One hidden turn or mirror swaps the rows below in pairs. Which row is each named row swapped with?
The rows were stretched afterwards, more along some directions than others.
tadi: [ 22   6  -6 -15 -11  15   0   5  -2  30 -24 -18 -15   1  33  22   5   2
  12   7]
Reniz: [  5  28 -16   6 -24   1  14  12 -22   6  30   3 -26  36   3  23   0  15
 -36   0]
zese: [  5  14 -11  12 -11  18 -22 -23  -8  22  -7  -2  -2  29  32  -8  -5   8
 -33  -6]
nafef: [-20  -7  -7   1  21  28 -10 -15 -12  -1 -41   0  13  20 -13  -5  30  -6
  34 -22]
Bedu: [  2  20 -11  -2 -32  48   7 -19  -3  14   5 -20   5 -18  21 -13  22  25
 -16   8]
geso: [-19 -15 -11  -1  14  -3  12 -57  20   9 -19   2   6 -12  -9  17  11   7
 -16  17]
rofi: [ 41   1  -2   6   2   9 -47  23  -1  -3  27  17 -20   1 -12 -12   4 -11
 -35 -33]
Tasa: [  7  -5 -11  15 -32  -9  23   9  16   4  21  27 -29  17  21  -3   5  14
  -7   1]
suku: [ -5   9   7   0 -25  18   2  -4   8   3 -29  -5  13  16  12   7  13 -38
  11 -33]
Vere: [ -4  -6 -12  18  -9  -2  -4  -5  -2 -10  -4  -6  25  37  10 -16 -31   8
   7  18]
gutuv: [ 20   8  29  35  16 -19 -21 -10  -1 -21   1  -1   3   3 -30 -27   0 -16
 -30 -15]
Kob: [ 41  -2  -9  14   6   6 -42  20  -5   0  22   5 -12 -10 -17 -21  -6 -17
 -40 -37]
Mapos: [-18 -16 -27  17   1 -34  29 -36   8   7  18   7   5 -33   8  -9  -8   6
  -5  44]
romur: [ -4 -10  14  26  26 -13 -19 -16 -12  -5 -19 -14  30 -14  17  -3   8   9
  24 -39]
nimo: [ 11  22   7 -12  -6  15  -6 -12  -9 -22 -15 -40   2  59 -15 -14  19  -9
  28 -25]
febup: [ 23   9   5  40  14 -10 -17  -4   3 -20  -6   4  -8  12 -34 -50 -12 -22
 -21 -18]
Pota: [-26 -19 -10  -1   3 -13  21 -17 -12 -16  11  18 -14  23   6   7 -30  30
   8  17]
bod: [ 36  24   8  -9   0  -8   4  -9 -29 -15  -6 -31   3  -7 -18  -1  19  -3
  -5  22]
kub: [  7  19 -11  35  18  -1 -13 -58  -9  -1 -21 -15  34  -1   4  -1  26 -21
 -37 -25]
daz: [ -7 -22 -21 -14  17  -7  -4 -16 -10   1  22  -5  19  19  22  34  12  38
   2  11]
gug: [ -4 -19  -2   2 -12 -22  -1  13  -3 -13  20  -7  24  19  20  -8 -21  25
  20  28]
Gigu: [  7  13   1   3 -28  33 -28  -6  -5   6  24   8  19  23   7  24   1  17
 -24  13]
baga: [  3 -10  10   0 -16  -6   3 -23   5  -2 -35 -48  13  23 -18 -12 -12 -17
  53  19]
nov: [  2 -13 -15  -6 -12  -4  13 -21  -1  -5   0   0 -18  50 -12  -5  13  35
 -31  31]
rus: [  0  33  12  28  22 -10  -3 -23 -21 -20 -10   2  -7  55 -12  14  12 -12
   0   0]
fugif: [  5 -16 -36   5  -9  25 -11 -49   2  -3 -12 -13   8  18  17  -5  58  -3
  -6 -22]
moviz: [-13  11  -9  17 -26  12  -8 -14 -20  14  23  -4  26  15  -4  24 -18  21
  -5  28]
Momop: [-27  -1 -18 -14  -1 -21  20   6  -6 -31  21   0  15   8   6  -8 -27  21
  -9  19]
vitu: [-36  27  -4  -5  -8  21  14   6 -25  16  -4  -1  13  12   6  45 -14  -6
   9  -5]
Derol: [  7 -25 -15  36   1  -1 -10 -30   9  -8   8 -16   5   3   5 -42 -25  19
 -24 -31]
bebo: [  1  13  -2  17 -24  32 -18 -17  -7  16  21  -2  25  21   5  23  -8  18
 -19  22]
felo: [ 31  18  27  27   2   9 -30   1   1  -3  -1   4  -2 -13 -23 -16   0 -25
 -23  12]
bamu: [  7  19  -8  -7 -33  45   5 -10   7  16  -1 -23   5 -30  20 -12  21  15
 -20  -3]
Koso: [  4  26 -11  23 -38  16  -4 -11  -9  22  26  11  18   9   7  10 -11   4
 -14  22]
nasar: [  0 -19  17  -8 -38 -48  29 -19  12  -6  16 -37  -3  -4  -6 -16  -8  15
   2  58]
levem: [ -3  24 -10  29 -10  23  23 -31 -12  13  -6  10 -17  -1  10  14  26 -27
 -37  17]
rur: [ 26   9  -3 -22   4   8  -6  11  -8  22 -27 -21 -15   1  19  14  -2   1
  11   3]
votiz: [ 27   6  -4  27  10  -7 -38   1 -13   6  21  -3  -7   1 -24 -13 -18 -18
 -46 -38]
Gizab: [ 16  34   0 -14 -11  -3  -5  21 -12  -5 -21  12 -14 -20 -24 -16  17  13
  12  19]
miv: [ -3  20 -29 -16   3  14  21  19   3  11  -1 -14  24  -8  33  14  -3  17
  -7   4]
mased: [ -8  -1   5   8   7  11  -5 -50 -10 -10  11  -4   7  -6 -26  10  40  -8
 -33   2]
Fatu: [ 32  -4 -13   5  -9  11 -32  29   6  -5  30  -7  24   1  30 -23 -19  28
 -29   0]
taloz: [-16  -9 -11  15  19  12   9 -29  -7  18  34 -20  25 -18  38  -8 -30  29
  -5   8]
Pupep: [ 35  14 -12  33   5  -2 -35   7  -9  12  18  24  -9 -16  -8 -21 -17 -30
 -50 -47]

Mapos pairs with kub
levem pairs with miv
Reniz pairs with vitu
rofi pairs with Gigu
romur pairs with nasar

